Each row is where one point has got to under a steady rotation. How many ticks took it there?
The counts run from 0 to 249.
[ 98 111 130 131 123 157 134  89 141 149  83 128 121 130 138 137 145 113
  78 111 100  92 143 134 115  94  75  93 117 135 125 154 104 107 107 142
 124  96 167 153 135 101 149  94  53 117  89 144 119 129 153 147 145 110] : 206
[123 116 132 154 123 137 155 147  84 130 152 125 118  72 104 163 165 139
 131 129 114 112 121 112 102 177 135 130 149 169  91  95 135 138 157 126
  90 121 143 183 165 143 133 111 149 145 198  98 136 106 155  82 106 167] : 26
[107 151 142 114 112 157 103 148  55 162 186 116 117  88  94  93 144 116
 147 136 137  77 112 108 117 166 161  91 133 143  78 110 145 126 157 141
  98 154  96 134 126 116 105 150 158 138 163 155 125 135 149 119 132 136] : 242
[ 88 124  94 117 144 175 106 153 121 181 181 144  94 162 143 102 163 132
 129 137 160 106 119 130 137 144  89 110 104 164 117 169 167 127 133 157
 136 137 100 112 166 164 130 122 155 131 143 112  83 130 172 118 138  89] : 36
[107 128 155 145 149 182 112 112  99 142 126 113 202 145 118 115 106 112
 119 154 142 103 137 105 113 124 151  95 116 133 115  83 148 145 133 174
 111 106 169 136 152  99 136 115 103  97 138 173  94  62 131 143  96 146] : 94
[ 99 102 116  91 151 179  87 154 125 155 115 163 170 144 183 116 165 120
 159 134 152 122 130 108 126 155 126 118 121 140 122 158 160 165 145 188
 111 154 121 118 156 164 127 113 147 171  82 108 134 130 145 147 107  84] : 168
[ 79 138 118 123 111 125 112 112 125 171 131 142  58 113 131 126 152 148
 121  88 102  93 121 124 132 158 126 144 114 114 117 155 107 108 109 152
 123 130  94 150 136 134  97 136 111 155 104 136 124 186 135 105 174  35] : 136
[136 145 129 129 148 141 104 167 117 104 155 152 126  77 174 118 147 118
 150 101 111 112 138 111 123 124  80 105 161 176 132 162 133  87 115 137
  71 134 147  95 166 144 150 115 152 148 145  70  88 136 150 138  94 119] : 183
[ 90 105 125 116 150 166 169  98 140 173 155 117  98 169 141 130 148 150
 142  88 130 130  88 118 142 148  94 102 115 120 119 152 163  94 136 155
 119  92 123 154 173 174  71  94 129  80 138  92 142 127 130  78 109 100] : 42
[130 125  79 107  97 143 114 153 125 104 115 147 120 152 152 147 117 121
 140 125 103 125 162  91 146 113  67 108 160 177 126 160 144  96 146 131
  94  81 137 121 158 122 148 105  59 119  90 133 136 154 177 151 143 148] : 60
[126  94 169 138 157 177 139 118 113 136 103 106 205  94 120 155 137 106
 125 103 123  84 139 108  98 150 112  97 134 110 123  84 144 161 105 149
 114 107 184 158 162  86 112  92 102 114 116 154 161  87 132 149 119 168] : 87
[134 178 162 108 131 165  93 130  85 151 160 125 127  82 154 104 139 114
 136 144 137  72 118  99  87 143 152  85 155 115 134 105 144 103 132 147
  76 150 141 116 144 126 126 115 140 166 172 137  81 142 140 114  78 110] : 97
[117 140  88 128 127 135  99 115 101 185 162 149  63 130 125 106 111 106
 104 123 118  78 108 156 130 118 139 123 109 166  96 168 123  81 165 140
  85 136 127  93 129 119 140 134  86 147 128 128  78 105 153 129 119  72] : 122
[133 144 136  89 125 155  85 160  94 100  85 135 177  89 180  92 109 118
 174 111 123 105 136 112 119 127 147 158 138 120 115 148 118 128 126 149
 135 131 137 109 146 106 145 178 143 161  51 149 134 144 160 127 136  78] : 77
[116 116 105  94  97 158 114 169 140 124 111 142 135 143 148 148 123 125
 165 165 173 139 127  56 153 168 102 116 118 169 140 111 177 141 149 143
  85 102 128 152 188 154 103 109 121 148 144 170 139 154 168 135 121 138] : 159
[107 132 149 140 159 139 134 164  93  79 123 137 165  75 158 129 150 124
 178  80 115 140 121 106 106 144 144 166 155 149 111 141 136 162 147 162
 106 124 142 138 158 149 118 139 181 153 126  73 165 124 138 128 106 126] : 170
[123 152 137 131 123 163  84 150 120 200 128 135 112  82 122 136 140 131
  87 120 106  52 121  95 133 177 132 146 130  77 127  98 109 136  81 140
  89 137 129 140 146 120  77 123 121 137 140 169 112 144 118 118 149  80] : 4
[145 106 130 132 122 159 148 145  88  60 136 139 180  82 150 139 138 129
 184 125 125 143 133  93 116 144 135 137 154 165 105 121 144 155 151 159
 123 100 131 151 178 152 141 129 152 140 135  74 168 109 141 111 106 162] : 171
[133 118 124  96  82 152 136  76 113 126  95 128 121 102 148 126 136 126
 119 132  99  98 157 122 119  92  81  88 151 153 114 147  97  95 126 134
 125 111 161 172 150 113 181 120  53 116 119 154 113 151 142 122 147 139] : 205
[100 112 137 154 185 148 131 154  84 158 160 117 142 128  81 127 129 100
 127 112 142  95  83 148 114 162 156 126  93 146  80 137 161 157 132 141
 114 123 148 119 138  95  83 126 131 116 136 141 155  65 161 145 109 117] : 240
[129 136 122 103 128 159 120 155  87 113 141 131 167 111 155  98 111 150
 178 108 129 134 119  75 139 184 184 158 163 135 104 106 143 133 167 161
 103 130 120 136 154 161 129 148 185 156 119 112 160 130 141  99  88 111] : 163
[130 152 133 124 112 148  95 148 102  76 148 154 152 104 166 114 142 110
 155 131 102 118 166 101 121  93  97 116 143 190 138 144 132 107 143 160
 103 105 130 112 176 142 190 124 126 135 141  89  74 132 161 139 104 147] : 184
[103 161 137 136 127 138 109 194 111 120 154 126 135  92 126 145 129 160
 150  92 112 112 134  64 143 191 119 150 138 128 129  91 130 163 106 154
  99 116  94 149 172 141  80 145 178 131 142 149 156 163 158 114 144 147] : 157
[ 72 101 156 137 148 156 118  64 124 138 121 126 137 139 133 136 145  87
 129 147 165 104 105 131  88  87 132 122  74 154 127 151 130 137 134 165
 124 105 154 157 152 104 142 108  89 138 147 122 100  94 131 151 118  78] : 107
[ 69 108 110 105 126 168  89 156 135 135 109 158 138 181 148 117 137 133
 155 145 162 134 139  81 160 154 130 123  93 150 139 122 170 166 132 177
 102 104 119 158 167 136 108 118 114 144 118 177 129 145 150 142 130 106] : 160
[ 94 153 123 134  70 121  97 134 115 119 164 140  77  95 126 157 100 123
 135 112 105  92 152 104 122 112 145 191 105 155 108 142 109 129 144 144
 143  86  86 123 136 123 144 178  97 123 123 125 120 142 166 123 178  86] : 131
[158 137 117 132 142 160 122 150 109 151 119 138 124 103 159 113  97 100
  96  91  79  73 113 159 120 117 114 150 145 140  89 157  86  93 130 128
 118 111 164  81 128  98 134 143  89 132  51 117 124  90 148 132 130  79] : 208
[118 143 147 124 178 146 107 154 132 139 150 146 137 102 155 110 187 128
 135  80 105  91 129 126 130 145  72  91 145 138 133 140 129 105  92 155
  87 150 128 112 166 144 115  97 161 132 132  92  81 139 132 136 111 116] : 182
[128  87 123 107 102 187 140 104  91 106 128 125 196 102 139 129 165 139
 176 152 138 136 152  84 129 144 118 102 134 164 123 125 162 159 133 148
 141 112 130 165 197 155 133 104 144 112 152 118 152  97 141 102 105 182] : 172
[139 160 162 113  96 135 139  95  96 103 148 118 122  64 146 139 154 100
 158 158 167  95 110 109  68 109 135 113 118 150 119 128 147 104 132 127
 112 110 140 160 177 126 146 124 126 161 187 113  86 155 151 105 108 107] : 105
[ 94  82  92 132 135 169 113 152  97 178 109 148 146 141  91 114 121 156
 112 103  89 101 123 116 173 181 146 156 125 125  75 120 137 164 129 145
 123 123 121 138 126 126  86 147 126 108  85 186 157  83 150 130 144 107] : 148
[117 132 104 107 153 172  90 138 140 136  87 146 149 164 174  87  84 130
 134 105 107 104 124  97 151 133 124 135 138 116 120 137 130 103 138 178
 115 114 131 101 143 102 120 141  98 135  37 168 110 117 154 135 137  77] : 69
[125  94 118 132 108 163 143 115  97 159 154 143 111 108  95 159 160 133
 126 155 136 122 146 101 111 166 111 103 136 185 105 115 160 137 167 141
 100 121 133 182 168 154 155  88 117 126 200 129 140 108 160  95 115 158] : 27
[ 74 123 158 126 159 173  78 135  98 177 191 134 139 154 102 121 118  96
 132  94 138  87 108 121 112 122 167 129 107 127 105 133 163 139 167 175
 112 126 105 100 124 132 105 120 132 122 121 118 128  78 142 151 121  91] : 247
[ 83  82 113 138 149 136 156 120 123 112 104 144 128 151 119 135 117 131
 139  66  73 154 134 118 153 116  95 121 134 183  85 168 123 116 144 150
 128  75 146 156 158 117 154 112  85  85  77 105 146 110 136 127 135 124] : 54
[141 149 141 121 111 160  99 138  83 103  99 128 187  70 149 130 117  99
 137 112  94 109 148  83  83 120 151 136 171 142 109 108 112 148 150 143
 103 128 161 133 136 107 171 141 104 169  88 134 150 120 142 138 115 131] : 85
[ 86  63 113 133  92 152 139 100 135 169 126 124 128 137  98 160 114 138
 111  89 116 113 141 115 136 150 131 167 105 118  99 137 122 165 141 157
 154  83 127 147 138 118 107 124  65  93  85 141 186 114 149 118 173  99] : 140
[118 144 156 122 118 158 137  69  57 156 190 120 140  60 119 114 142 110
 135 127 120  76 124 134  84 129 181 121 134 117 100 145  95 109 156 148
 145 148 105 125 130 119 144 137 135 116 140 109  98  93 126  89 107  87] : 110
